In the rows, 128 means zero.
Each row of Y is roughly a mix of the hidden directions of one of several groups.
Y:
[[141 132 153 140 159 158 103 132  76 117 147]
 [132 147  79 102 124 148 126 173 143 105 127]
 [151 161  84 101 137 144 128 163 122 106 110]
 [160 124 103 115 138 111 145 172 175 132 130]
 [125 152 128  96 116 131  90 161 104  89 144]
 [ 91 116 153 119 123 142 143 148 142  82 164]
 [119 113 140 127 108 155  91 101 154 169 103]
 [118 121 114 148 139 101 181 124 122 175 132]
 [153 131 132 140 133  72 147 123  95 100 148]
 [ 85 121 132 160 141 106 140 100 148  89 114]
 [ 91 121 164 142 131 130 102 149 148  85 149]
 [120 138 116  89 155 115 148 154 181 121 124]
 [158 164  95 114 148 130 132 171 120 102 113]
 [134 157 136 163 150 173 149  92 115 130 134]
 [143 119 118 136 142  96 154 134  85  82 148]
 [ 99 111 124 152 114 103 177 117 118 159 149]
 [139 114  90 143 108 147 137 105 158 163  95]
 [136 139 133 164 103 131 137 100  73 137 152]
 [146 173 108  89 127 109 122 162 146 118 109]
 [128 117 155 131 147 150  94 123  67 138 125]
 [140 137 131 174 119 167 117 118  85 102 132]
 [119 143  91 133 105 133 146 141 168 114  83]
 [121 127 159 161 153 161 134 123  94  88 132]
 [133 131 112  90 161 123 128 167 160 103 102]
 [146  86 139 119 133  97 148 126 146 177 145]
 [ 82 121 157 138 123 156 115 111 156  98 155]
 [ 70 114 147 134 137 112 130  93 126 115  96]
 [151 125 132 111 122 179  93 131 134  85 116]
 [133 161 125 123 124 133 131 164 186 101 120]
 [122  92 148 162 120 145 139  91  91 140 149]
 [155 153 110  99 116 135 148 142 175 133  94]
 [131 126  96 130 110 105 155 148 186 117 113]
 [129 102 117 105 134 106 126 106  62 130 131]
 [153 120 142 103 132 167  89 127 148  91 113]
 [108  91 129  91 144 130 125 100  81 137 115]
 [128 144 157 161 105 140 121  93  94 165 133]
 [109 114 139 101 120  94 126 112  75 152 147]
 [125 155 172 127 154 113 129 170 121  96 142]
 [117 111 143 130 115 158  97 100 157 170 103]
 [161 137 103 122 126 104 140 106  89 173 117]
 [152 124 155 136 159 141 107 122  83 140 166]
 [111  94 143 147 136 147 120 106  81 115 162]
 [ 95 120 137 145 133 155 150 115 127 119  68]
 [124 158 180 118 163 110 116 144 119 106 146]
 [122 111 155 161 104 126 106 102  83 154 140]
 [120 108 147 158 107 124 124  90  86 157 149]
 [ 92 111 167 129 131 152 117 119 150  90 156]
 [137 146 123 137 132 132 124 175 179  92 121]
 [133 103 126 111 145 102 132 107  63 124 128]
 [138  99 143 118 114  86 146 122 146 146 177]
 [130 139 151 166  96 128 115 107  89 160 146]
 [146 145 102 125 139  94 158 148  92 101 156]
 [106 117 123 153  94 131 141 116  92 132 179]
 [160 150  93 120 133 102 148 133 116 171 102]
 [131 148 107  99 112 100  74 144 118 119 152]
 [129 118 110 127 148 104 159 152 100  81 155]
 [119 147 156 120 140 153 105 131  81  92 152]
 [ 99 115 152 110 116  95 143 101  93 149 157]
 [112  98 162 147 117 114 125  82 133 165 141]
 [123 148 176 132 122 122 129 151  97  89 156]
 [ 98  92 140 147 112 155 116  97 106 109 159]
 [168 148 102 120  99 119 102 137 123 144 173]
 [135 175 117 108 127 111 125 137 177 143  99]
 [125  90 141 150 124 136 124 115  70 118 156]
 [108  86 140 148 141 146 114  96  91 124 157]
 [169 140 105 133 124 114 156 120 113 175  99]
 [115 140 139 153 126 134  92 109  84  90 151]
 [124 117 112 125 115 123 174 128 177 148  94]
 [128  95 124 113 114 127 109  87  74 130 117]
 [162 148 112 141 138 101 140 143  80  95 137]
 [ 82 122 148 134 103 116 161  90 144 106 128]
 [148 133 114 126 141  92 142 161 109  75 139]
 [153 123 144 146 150 135  93 134  81 122 166]
 [106 152 139 137 127 171 114 121  88  95 103]
 [103 131 136 178 154 145 139  94 121 102 106]
 [123 122 148 127 100 141  97  93 162 166 106]
 [106  91 183 142 134 123 112 102 143 141 113]
 [ 85 129 141 115 102 135 160  89 139 142  97]
 [ 86 122 165 111 122 120 112 121 155  94 159]
 [125 107 119 124 102 106 175 136 179 130 120]
 [176 143 101 123 118 147  96 154 108 156 135]
 [ 99 115 104 144 114  91 174 146 124 151 143]
 [142 158  87 109 135 143 137 169 158 105 123]
 [118  74 131 140 135 152 142 108  90 122 158]
 [141 176 112  94 135 101 126 145 159 141 105]
 [172 159 128  93 132 126 140 141 159 136  94]
 [120 160 127 153 143 177 119 120 100 102 102]
 [163 130 145 111 157 121 129 135 125 152 186]
 [ 94 122 116  94 106  80 103 136 146 113 118]
 [134 172 119 106 126  91 129 168 156 126 110]
 [100 179 123 125 140 105 128 154  97 115 156]
 [141 121 139 144 143  88 150 121  77 100 146]
 [163 127 143 128 154 151 102 158  86 122 153]
 [ 89 110 145 118 124 143 116 136 174  89 145]
 [135 154  85 107 149 152 134 178 138 124 122]
 [ 93 103 169 128 139 134 120 137 138  88 161]
 [141 120  94 143 152 132 148 165 110  81 143]
 [143 142 111  88 162 119 129 157 162 115  97]
 [166 120 136 109 128 168  85 111 116 103 114]
 [137 120 144 178  99 116 119 111  87 131 154]
 [174 125 124 129 125 115 131 152 136 128 189]
 [104  98 155 136 121 169 136 133 150  87 148]
 [151 105 138 110 132  92 142 131 149 159 175]
 [108 122 146 129 108 160 100 110 156 176 112]
 [129  87  94 145 111 157 139  94 139 156 114]
 [114  77 133 160 139 146 141 102  97 140 149]
 [117 131 147 153 114 140 145  92  71 137 147]
 [108 132 128 156 103  97 177 120 121 163 139]
 [ 92 105 147 164 120 149 105  89 119 124 152]
 [122 126 105 110  95 114 162 137 179 137 105]
 [132  97  81 151  86 131 137 117 129 154 109]
 [107 107 179 143 123 112 125  91 105 156 135]
 [107 167 123 129 124 174 121 126 109  98  94]]

Here is one row from each group, named. Which group is each of the other rows in?
[133  97 142 103 115  85 146 128 151 154 164]
(25)
[145 164 125 100 134  98 148 169 157 130 108]
(106)
[139 140  98 103 152 151 143 147 169  97 103]
(77)

[146 111 128 101 124  83 125 134 149 159 171]
(25)
[149  92  83 135 106 162 121 111 129 140 103]
(106)
[ 97 132  97 130 104  91 129 106 169 129 103]
(25)
[116 133 144 119 117 121  80 120  79 109 158]
(25)
[ 93  96 113 169 123 117 162 139 109 141 150]
(106)
[144 125 133 166  86 113 121  92  94 129 151]
(77)
[141 137 152 112 146 150  96 124  75 149 151]
(25)
[123 121 139 115 114 158  92 104 159 158  89]
(77)
[ 96  94 124 138 117 105 119  87 101 147 158]
(106)
[120 112 111  88  95  96 126 139 155 160 106]
(25)
[ 92 119 147 125  92 138 102 129 149  84 150]
(106)
